The same turns and mirrors carry the whole set onto itself, and each row onto the other rows of its family. Which rows share a family with each named row? Give them in list order.
These 32 rows form 4 families of 8 rows each.
tagiv: [-12 -19 17 5 2 -4 -3 -10 11 23 -5 3 1 4 -10 -15 -4 -23 3 -3 -13 10]
Mup: [-14 -22 6 -10 -2 -7 11 0 12 11 1 6 -8 -4 -15 -2 16 -20 2 2 -19 20]
Zab: [-6 -9 14 -13 -4 -6 11 -11 -21 1 -8 5 23 19 -15 -18 -4 -13 13 -1 -8 12]
zuman: [6 -21 9 -3 5 -14 3 -2 -10 -6 -11 4 9 -10 -16 -33 11 -5 17 11 -11 7]
lono: [-4 -20 16 3 14 -6 0 -5 -4 -9 8 -5 -7 12 -21 12 10 -2 9 -10 -7 8]
nuta: [-12 -31 21 -2 7 -7 15 1 0 2 -1 -10 0 11 -6 13 0 -14 6 -14 -16 11]
sanif: [-9 -22 21 -2 4 -11 15 4 -12 -2 -3 9 30 4 7 -29 6 -1 5 7 0 22]
Nor: [1 -13 19 18 10 -5 -5 7 -17 -4 12 8 15 -5 9 -14 -2 -9 -6 7 -19 14]
zizu: [-15 -14 10 -2 13 3 -1 6 -2 13 7 -4 26 4 -5 16 8 -7 -1 4 -9 22]
vop: [-11 -26 14 -13 -4 0 0 -3 7 0 -9 9 12 -8 -15 -10 18 -20 0 6 14 4]
dafim: [9 -8 14 7 5 -17 18 2 1 -19 -1 -1 11 5 -2 -10 -13 7 3 12 -3 1]
ravat: [2 -9 14 -1 4 -9 21 9 -7 -16 6 4 10 -1 1 -10 -4 -11 26 16 -19 8]
lotu: [-11 -11 17 -1 3 -12 -5 -6 4 4 -10 0 -11 2 3 -10 11 -18 -13 -10 -10 -2]
zapo: [11 -25 14 -5 6 -16 8 1 2 5 -3 -2 28 0 -13 -27 16 -2 14 10 -5 10]
mesut: [-11 -11 18 -25 -11 -7 11 -3 0 -1 -10 17 10 5 -6 -19 8 -18 15 10 -16 8]
tep: [-10 -24 19 10 9 -8 6 10 4 -8 1 -4 -5 1 -13 14 23 -10 8 0 -4 5]
luvig: [-8 -10 14 -11 0 -18 22 -5 -11 -15 -14 0 14 11 -7 -20 10 -15 -1 -10 5 4]
Teru: [-3 -6 23 -25 -3 -13 4 -15 -1 -12 -12 0 15 13 -8 -17 4 -8 3 -10 -5 8]
vema: [3 -2 15 13 7 -16 18 3 -3 -18 -6 8 17 -9 -4 -13 2 -1 -9 20 -2 10]
kamuv: [-6 -12 1 -2 3 4 8 10 -6 -6 16 6 7 -7 -6 17 5 -17 0 14 -14 12]
tomar: [-7 -27 22 -9 -13 -1 19 -9 3 4 -8 12 20 2 -11 -5 -8 -22 -8 8 3 8]
nipek: [2 -16 -1 -2 14 -7 7 -1 -4 -3 10 -5 23 0 -1 13 12 0 -17 8 -8 9]
Nuvo: [0 -16 17 0 5 -14 -2 -15 18 10 -3 -3 0 0 -8 -7 16 -16 -15 -4 -18 10]
sazok: [-8 -8 6 -2 22 -7 -3 1 -7 -3 1 -8 12 -10 5 4 20 2 -11 4 -12 18]
bup: [11 -7 21 3 10 -5 -17 -2 -10 -10 7 9 20 -3 -12 -6 4 -7 5 10 -22 -3]
Domi: [-5 -24 19 -8 -11 -4 6 -3 9 6 -4 11 6 11 -18 -2 10 -5 -6 9 15 0]
diguz: [2 -5 21 21 1 -10 16 8 -6 -2 1 5 14 9 -12 -1 -10 0 8 20 -15 14]
gom: [-21 -22 29 3 -8 -10 12 0 3 2 -8 18 3 12 -8 -15 4 -9 -10 -5 3 18]
ses: [7 -24 15 -3 6 -11 19 -6 -8 2 -5 -4 23 -7 -10 -20 -3 -2 10 13 -21 29]
Zet: [2 -8 16 1 4 -6 -6 7 -24 -18 -1 9 10 1 -10 3 14 -2 6 15 -20 -4]
Maz: [2 -11 24 -3 1 1 -8 1 -14 0 0 5 12 -1 1 9 -7 -4 -5 11 -32 8]
verer: [-16 -19 17 6 8 -5 -1 2 -16 -3 8 3 1 10 -7 3 10 -13 -11 -18 -14 23]

Same family as nipek: lono, dafim, zapo, Teru, Nuvo, bup, Domi
Same family as sazok: zuman, vop, lotu, tep, luvig, vema, Zet
Same family as nuta: tagiv, Zab, zizu, tomar, diguz, ses, Maz

The same turns and mirrors carry the whole set onto itself, and each row onto the other rows of its family. Which rows share a family with each named row? Give them in list order.
These 28 rows form 7 families of 4 rows each.
bimo: [-6 19 4 -13 -1 19 -6 -3 14 -8 1]
Ralu: [8 1 24 -7 -2 13 -7 23 7 -7 -9]
kiko: [-11 11 -20 -6 0 8 11 12 3 2 3]
popu: [-7 15 -2 -5 -2 20 -8 -8 8 -5 -1]
nid: [-5 -16 -4 4 -4 3 -7 27 5 -18 -2]
nul: [2 -13 1 -8 -7 1 -7 33 1 -12 3]
sova: [0 17 -4 -5 3 22 -8 -3 12 4 -2]
Tevor: [-2 14 6 -10 6 21 -3 -1 4 3 -12]
razef: [-11 5 -22 -12 -1 9 -1 15 7 -1 13]
Veg: [-1 -2 11 5 8 7 -18 24 20 -1 -12]
mana: [-10 -8 -2 -5 -5 2 -2 38 10 -13 4]
Nete: [-14 10 -17 0 7 9 1 21 -3 5 4]
Notet: [-3 14 -8 0 3 11 -7 -5 7 5 -13]
sel: [5 1 16 2 -6 6 -15 14 11 0 -18]
lizor: [-7 23 3 -7 5 13 -6 4 13 6 -12]
tize: [-2 13 -3 -13 14 25 -12 4 3 4 -3]
Reg: [1 -4 18 0 0 10 -11 22 17 -11 -15]
kis: [3 -6 18 2 4 9 -9 24 18 1 -12]
daz: [-18 15 -15 -2 -10 10 6 15 7 -6 3]
gavam: [-12 8 -13 -3 4 15 10 17 -2 7 6]
kopum: [-3 8 -15 -10 -3 15 11 13 10 4 13]
fev: [1 -6 2 -18 -11 -6 -3 26 7 -13 4]
defaz: [-1 -18 -5 -12 -4 5 3 29 11 -8 5]
malu: [1 -14 0 -9 -12 -5 -7 23 5 -13 2]
kip: [3 2 18 -9 2 8 -22 17 9 -8 -13]
livav: [-3 5 14 0 -11 0 -10 21 19 -8 -16]
terab: [4 -15 -4 -15 4 5 -11 31 8 -4 4]
sem: [-13 3 -19 1 -8 14 4 16 3 -3 10]

Same family as kip: razef, mana, lizor
Same family as kiko: nul, sova, Reg
Same family as popu: kis, gavam, malu
Same family as Notet: Ralu, nid, kopum
Same family as terab: tize, daz, livav

The same turns and mirrors carry the whole set onto itself, and each row onto the other rows of its family. Which rows share a family with each named row? Give them in list order.
These 40 rows form 5 families of 8 rows each.
kun: [1 -6 -6 -6 2 1 8 -3 11 2 15 -13 4 22 7 -16 17 1]
Zisov: [8 10 3 12 -5 -10 0 -10 14 -13 13 -12 13 10 6 3 12 5]
Zafoz: [9 -13 -28 5 3 8 -17 2 -2 10 9 12 16 12 22 -4 -17 14]
Muvi: [16 -4 -6 13 5 -11 3 -16 8 -5 12 -21 19 14 3 -6 1 14]
lagur: [-3 -8 -7 -8 -5 -3 5 -13 7 -12 12 -3 11 19 -2 10 9 3]
mab: [6 8 -25 8 -4 9 -28 -11 -1 5 3 9 16 -4 29 1 2 7]
faser: [9 -1 -23 9 -4 11 -27 -12 -1 3 7 16 19 3 27 6 -1 6]
megi: [19 0 -1 5 9 -5 -2 -10 6 -6 10 -20 16 14 -6 2 5 8]
vofiv: [13 -3 -24 12 -2 7 -27 -9 -13 14 0 3 17 6 23 -14 0 10]
Fon: [16 3 1 4 4 -8 1 -13 6 -9 12 -21 17 16 3 -13 6 13]
Pasu: [3 -4 -32 2 -1 6 -16 6 -9 5 2 15 16 10 16 -1 -12 13]
denel: [6 -8 -31 3 1 9 -15 7 -5 8 6 18 14 12 14 1 -11 13]
taz: [13 -3 -21 8 1 8 -30 -13 -8 15 5 3 16 5 25 -13 -1 10]
Fab: [-4 0 -23 5 -3 12 -14 9 -3 14 14 16 5 5 20 -12 -9 10]
vavod: [1 -10 -9 -6 -2 -4 5 -8 9 -11 12 -11 7 23 -1 9 7 2]
zesi: [8 0 -17 7 1 7 -27 -17 -14 17 7 1 12 6 25 -16 -2 13]
minak: [14 13 7 9 -2 -10 -3 -7 13 -10 8 -11 10 8 8 -2 17 6]
sodo: [19 3 0 10 8 -6 1 -14 7 -7 15 -22 16 14 3 -9 4 9]
rorov: [-1 -3 0 -3 -9 0 8 -3 8 -7 14 -13 0 19 3 -11 15 5]
Pok: [2 1 -18 5 -5 14 -15 8 2 9 10 20 3 2 26 -5 -6 13]
fabe: [11 13 -27 9 -1 6 -26 -6 -4 4 2 10 22 4 28 -1 6 7]
mapa: [-3 0 -22 8 -4 6 -17 11 -6 16 10 15 5 8 22 -13 -6 7]
zono: [-8 -1 -27 7 -8 6 -14 12 1 12 9 10 6 7 24 -10 -8 6]
bam: [2 -6 -10 -2 -5 0 12 0 7 -7 14 -15 1 22 5 -14 14 4]
nizeg: [8 7 -29 11 -2 5 -22 -10 -1 6 -1 8 16 2 29 8 7 7]
lumo: [5 -6 -25 -4 -2 6 -18 8 -10 9 2 16 12 16 13 -2 -11 17]
nen: [10 17 7 7 0 -7 1 -9 12 -8 15 -7 7 5 9 0 14 13]
Keve: [12 1 -1 7 2 -11 -3 -17 5 -13 11 -22 19 11 3 -9 1 10]
Pon: [0 -5 -6 -7 -4 -9 3 -7 3 -13 19 -4 7 26 -1 7 9 4]
tig: [-10 3 -22 8 -5 11 -8 8 -1 11 8 14 6 0 19 -11 -9 6]
Kup: [9 0 -19 15 -7 8 -28 -14 -13 13 7 2 18 5 21 -15 -3 9]
Sivu: [2 -5 -3 -3 2 1 3 -7 3 0 21 -21 -2 20 0 -9 11 2]
fovi: [12 14 5 11 -1 -4 1 -12 11 -12 14 -12 11 6 5 3 11 7]
Nebit: [3 0 -13 -5 0 0 5 -7 9 -13 14 -13 4 17 -1 13 13 2]
gud: [8 -7 -26 1 8 5 -14 7 -7 12 3 17 17 17 11 -1 -10 12]
Fanuv: [-1 -3 -1 -8 -3 2 8 -3 9 -4 15 -14 -3 20 5 -9 13 2]
nevek: [5 14 3 7 2 -2 1 -7 13 -8 17 -18 6 2 3 -3 9 2]
Poni: [2 11 -25 8 -4 4 -28 -7 -6 5 5 11 16 0 29 -1 1 6]
boz: [2 -7 -10 -6 0 -9 4 -7 9 -13 14 -11 12 27 1 4 9 4]
Nezo: [12 -2 -20 6 1 16 -24 -9 -4 13 9 6 14 5 31 -19 -1 8]

Same family as Fanuv: mab, denel, taz, Fab, vavod, sodo, fovi
Same family as zesi: kun, Muvi, lagur, nizeg, nen, tig, gud
Same family as Pon: minak, fabe, zono, bam, lumo, Keve, Kup

The same turns and mirrors carry the whole set onto itself, and each row onto the other rows of its family. Which rows share a family with each named row? Give them in list order.
These 18 rows form 3 families of 6 rows each.
Q: [13 -22 -8 -17 4 -9 -7 0 -5 -5 4 7 -8 -12 3 3 -14 -1 -4 2 -6 -6 -15 5]
D: [4 -14 -24 -5 -3 18 -9 -13 7 -5 -11 1 13 0 -18 -8 -2 -7 -4 -1 -9 -8 3 12]
B: [0 7 -9 -8 5 -6 -9 6 -13 -12 1 -6 4 -6 6 -3 -8 6 4 -4 0 -26 16 -7]
Y: [-8 -5 -15 2 2 18 4 -20 15 0 -17 -7 6 5 -16 -1 9 -6 -9 -6 -6 -8 -4 7]
V: [-7 -14 -7 1 -9 -14 4 -2 14 3 10 20 6 -4 -14 11 7 -2 -16 6 -10 13 1 -3]
J: [10 -10 -6 13 6 18 -14 -15 10 9 -11 7 12 6 -10 6 -4 -3 -7 1 -9 0 -1 11]
C: [-9 21 -6 4 4 4 4 3 5 3 -1 5 0 6 -14 8 -1 5 -16 10 11 -19 16 6]
G: [-3 -19 -16 -5 0 8 -9 -2 -5 -3 1 0 6 -24 11 6 -4 -6 9 8 -15 -6 -10 0]
E: [-19 0 4 -4 1 -15 15 6 8 -2 9 10 -6 -12 5 17 -17 3 -1 1 -2 -1 -2 -12]
Z: [1 20 -7 -7 -2 15 -10 0 -5 -5 -8 -2 -5 -6 4 0 -10 -4 6 -10 9 -20 2 -6]
R: [-7 1 -8 -15 -7 -20 1 7 3 -4 8 15 -3 -13 3 10 -23 6 6 8 5 -11 -1 -5]
T: [4 12 -12 -17 -5 2 -12 6 -10 -5 0 1 -9 -17 1 -4 -4 -2 9 1 7 -15 -8 6]
K: [-7 -13 -8 7 -5 -7 5 -15 19 10 -8 14 8 7 -14 7 3 -5 -18 -7 -5 7 -1 -12]
F: [-19 15 -5 16 -2 -6 4 -6 12 6 -7 3 4 12 -16 7 6 -2 -9 -4 4 -13 8 3]
L: [-5 24 -2 -3 8 7 4 -8 7 -2 -8 0 9 0 -15 7 12 7 -6 -1 0 3 15 -1]
X: [-16 -11 3 6 -9 -3 7 -5 23 0 12 9 12 7 -18 3 -6 9 -3 -3 -7 9 6 4]
A: [-6 -12 3 -8 -10 -3 1 8 0 5 22 7 -6 -9 10 6 -11 6 -9 2 6 -2 0 -17]
H: [8 -26 -6 1 2 -2 -10 -4 1 -9 -1 5 -1 -9 3 -4 -6 -7 5 -12 -20 -5 -16 1]

Same family as B: J, G, L, X, A
Same family as C: D, V, E, Z, H

The same turns and mirrors carry the whole set onto itself, and each row onto the other rows of its family. Which rows share a family with each named row? Give them in list order.
These 36 rows form 9 families of 4 rows each.
pevi: [13 8 0 -2 17 -6 -7 -9 3 -14 -1]
pigos: [-4 -2 11 -12 10 8 7 13 0 6 -17]
Muzig: [9 3 5 -5 23 -2 -9 -5 0 -11 2]
mesur: [-6 -2 9 -9 14 2 0 12 11 8 -11]
bigog: [11 13 -16 0 -2 4 -4 -5 0 -20 5]
mufa: [9 17 -17 1 -4 10 -5 -10 1 -16 2]
Ded: [-9 -2 8 -15 11 4 2 15 1 5 -16]
Linam: [-12 5 -4 -1 -13 19 2 13 -3 7 -10]
Rovo: [17 4 2 0 19 1 -10 -1 -5 -11 2]
Gokov: [-8 4 2 -2 -19 11 -1 5 4 8 -16]
dudun: [-13 -2 6 -17 12 4 0 7 8 2 -15]
tib: [-6 8 -9 4 -18 14 3 4 9 5 -7]
fiza: [-16 9 -2 -5 -17 13 0 3 5 6 -11]
gireg: [10 4 2 -6 23 -4 -2 1 -3 -10 6]
gimor: [11 10 -15 8 -6 11 -6 -7 -4 -10 8]
diloz: [9 7 2 -9 23 0 -13 -3 3 -12 1]
tavak: [10 15 -15 9 -5 9 -3 -11 -2 -14 2]
voza: [-8 10 -5 0 -21 16 -1 7 -1 6 -11]
gubar: [-6 1 7 -10 5 4 6 12 6 7 -24]
Zalo: [-13 4 5 -1 -17 15 2 0 0 8 -12]
zipa: [-11 3 14 -12 9 1 -2 10 4 4 -18]
gido: [13 -3 7 -9 18 0 -5 1 -5 -12 3]
kovi: [5 13 -13 7 -10 10 -7 -8 -11 -15 0]
Bis: [7 4 4 -8 23 -2 -8 1 -9 -12 -4]
vuvi: [14 9 -2 -5 18 -1 -16 1 0 -11 4]
vog: [7 11 -16 4 3 9 -3 -7 -5 -18 8]
pepul: [16 17 -10 9 -6 12 0 -4 -8 -11 2]
nomo: [-13 1 9 -12 4 9 3 17 -3 7 -11]
tav: [-10 7 -7 1 -17 15 0 3 2 2 -18]
sediv: [-10 17 -7 1 -14 17 -3 1 6 6 -13]
Mulu: [-5 8 1 0 -20 18 2 4 -2 7 -11]
dup: [-10 0 8 -5 9 10 8 9 1 9 -21]
Sokoz: [14 11 -12 6 0 4 -9 -12 2 -15 -1]
rebi: [-12 1 4 -11 11 9 0 12 6 9 -20]
tir: [9 8 1 -3 20 3 -13 -3 -4 -11 8]
vezi: [14 12 -9 5 -5 5 0 -8 -6 -18 6]

Same family as bigog: Zalo, vuvi, dup
Same family as pigos: mufa, diloz, Mulu
Same family as tavak: Muzig, Ded, voza
Same family as pevi: Linam, nomo, Sokoz
Same family as sediv: dudun, gido, pepul

The same turns and mirrors carry the whole set onto itself, and each row onto the other rows of its family. Which rows share a family with each named row? Give them in list order.
These 18 rows form 3 families of 6 rows each.
pof: [-6 33 -10 -16 7 -8 17 -16 13 -18 -3 9]
kifu: [-8 32 -5 -14 8 -10 17 -20 7 -18 2 12]
mot: [-1 9 13 0 1 -6 6 -12 -7 -31 16 -5]
kikib: [-1 0 9 -3 -7 -8 10 -9 -10 -28 13 -5]
Dedaz: [-10 3 -16 4 2 -1 4 5 10 -9 -14 3]
mun: [-4 -1 -13 4 -8 2 0 -12 11 -18 -15 -2]
Bove: [-5 -4 -20 1 -6 -6 -4 -9 11 -19 -9 0]
ropas: [-4 25 -7 -8 5 -8 25 -7 16 -13 8 17]
lazi: [-1 32 -11 -13 6 -11 17 -16 6 -8 -1 12]
kif: [-6 27 -3 -7 9 -12 25 -7 10 -17 10 16]
feto: [1 30 -7 -4 4 -11 22 -6 9 -13 2 19]
voven: [-6 0 -16 5 -4 -1 3 -13 12 -12 -16 4]
teve: [-9 8 7 -11 -2 -5 3 -3 -15 -27 7 -12]
nilig: [-6 14 9 -14 1 -5 8 -3 -12 -27 10 -14]
lipot: [1 7 12 -5 -9 -4 14 -11 -8 -30 15 -4]
Logud: [-9 -2 -13 3 0 2 2 6 11 -10 -9 -4]
notog: [-9 13 12 -8 3 -1 2 -7 -12 -24 14 -8]
pivep: [-11 -1 -17 2 -7 0 -3 6 9 -16 -8 5]

Same family as voven: kifu, kikib, Dedaz, kif, teve
Same family as ropas: pof, mun, nilig, lipot, Logud

